Each path below is one point turned by a fixed rotation once a step. After each direction that follows a path, write how fast that rotation turns it, in degrees a step (0 if it stays still).
Each turn is a multiple of 5 degrees from 10 to 175, or 0.
Path 1:
[-1.60  3.24 -0.65  3.23 -2.28 -1.65  0.56  0.62 -0.48 -0.64 -1.72 -1.95
  5.31 -3.55 -1.16  1.01 -2.59 -2.32]
[-1.41  4.83 -2.33  2.39 -1.68  2.03  0.45 -2.22  3.70 -2.76  1.98 -0.32
 -1.28 -3.93  0.73 -1.39 -1.28  0.94]
[-4.35  5.98  2.66  2.77 -0.38  0.05  0.89 -0.05 -0.30 -0.92 -0.19  0.59
  2.38  1.53  1.24 -0.09 -2.29 -2.87]
[-1.83  2.92 -4.46  1.51 -1.04 -0.64 -1.40 -2.48  0.81 -2.22  1.22  2.44
  3.50 -0.63  3.94 -1.60 -1.70  2.38]
[-2.97  1.29  1.28  4.92 -5.13 -0.81  0.29 -2.48 -2.07 -1.20  0.31  1.15
  0.93 -0.42 -0.74  1.41 -3.79 -0.72]
[-0.48  2.96 -3.96  2.78 -1.24  0.50  2.50 -3.45  3.34  2.29 -0.33 -1.91
  3.16 -1.57  1.65 -0.02 -2.71  0.04]
[-2.85  2.03  2.20  3.81 -2.54  0.75  2.50  0.00  2.81 -3.50  3.89 -0.96
 -0.05  1.32  1.76  0.53 -2.94  0.32]
[-3.62  2.84 -1.42  2.24  1.84  1.90  0.23 -1.44 -0.68  2.97  0.50  1.15
  2.02  0.84  4.96  0.18 -4.24  0.72]
[-3.74 -1.78 -1.08  4.97 -1.85 -3.39 -0.32 -1.03  0.37 -2.94  1.76 -0.54
  2.50 -0.26  2.89  2.09 -1.17  2.09]
[-1.07  0.61 -0.94  3.72 -1.92  2.19  0.96  0.14 -0.97  2.71  0.37 -0.98
  1.11 -4.54  1.18  1.48 -5.78  0.84]
[-4.11  1.73 -0.83  4.54  1.38 -0.66  1.39 -1.39  3.97 -1.34  0.88 -4.38
 -0.15 -1.69  1.32  2.16 -0.07 -0.46]
[-2.39  3.36  1.63  1.88  0.66  1.40  0.99  4.19  0.25 -0.58  2.55  0.32
  2.36 -2.99  3.91 -0.70 -3.66  0.95]
[-5.36  1.96 -2.12  3.71  2.17  0.10 -3.72 -2.15 -1.19 -2.44 -0.35 -0.04
 -0.40 -1.55  2.52  1.74 -1.25  0.56]
[-2.50  1.84  0.08  3.47 -2.46 -3.30  0.76  1.53 -1.29  0.10 -0.20  0.45
  4.49 -5.47  0.79  0.09 -1.36  0.22]
[-0.78  3.71 -2.81  3.63 -1.11  2.78 -1.79 -1.77  2.14 -3.01 -0.47 -2.27
 -0.51 -4.02 -0.67  0.94 -2.92 -0.22]
[-4.96  5.93  1.99  1.91 -0.42 -1.18  2.97 -0.19  1.25 -0.13  1.46 -0.13
  1.53 -2.18  0.73 -1.23 -0.28 -2.30]
[-0.80  4.86 -2.09  2.49 -0.07  1.37 -2.83  0.01  1.35 -3.73 -0.31  1.51
  3.06  0.47  3.66 -1.00 -2.61  1.28]
[-5.46  2.01 -0.52  2.27 -3.28 -1.77  0.25 -3.50 -3.12 -1.24  1.86  2.44
  1.22 -1.61  0.04 -0.05 -2.21 -0.80]
[ 1.05  3.23 -2.34  5.07 -3.21 -0.51  0.23 -2.14  2.36  0.88 -2.72 -0.45
  3.68 -1.25  1.25  0.31 -2.49  0.52]
[-3.12  2.27 -0.79  1.55 -2.98  1.34  3.20 -2.40  2.07 -2.87  4.45 -1.74
  0.57 -0.63 -0.30  0.12 -3.58 -1.08]
[-2.36  4.67  1.03  4.32  0.17  1.31  1.17 -1.05  2.00  2.45 -0.41  1.44
  0.70  1.78  4.73 -0.42 -2.56  0.79]
[-4.06 -0.61 -2.39  1.99 -0.65 -1.40 -0.08 -1.26 -0.51 -3.36  3.11 -0.49
  4.33  1.52  3.18  1.36 -3.27  0.83]
Speeds:
[-0.57  1.61  1.04 -0.81  1.56  1.08  0.59  0.90  1.25 -0.47  0.99 -0.12
 -0.56  1.36  1.07 -0.71  0.24 -0.37] | 80
[ 0.70  0.74 -0.35 -0.29 -1.84  0.05  0.75 -1.87  0.37  0.02  0.14  1.11
  0.55  2.19 -0.28 -0.80 -0.43 -0.34] | 25
[ 1.23  0.61 -1.11  0.31  0.34  0.60 -0.37 -0.43  1.06  1.46 -0.68  1.07
 -0.85 -0.99  1.35 -0.91  0.46  1.68] | 170
[-1.02 -0.42  1.24  0.55 -1.01 -1.59  1.03 -0.26  0.45 -0.36  1.20  0.90
 -1.38 -0.64 -0.01 -0.48  1.67  0.70] | 160
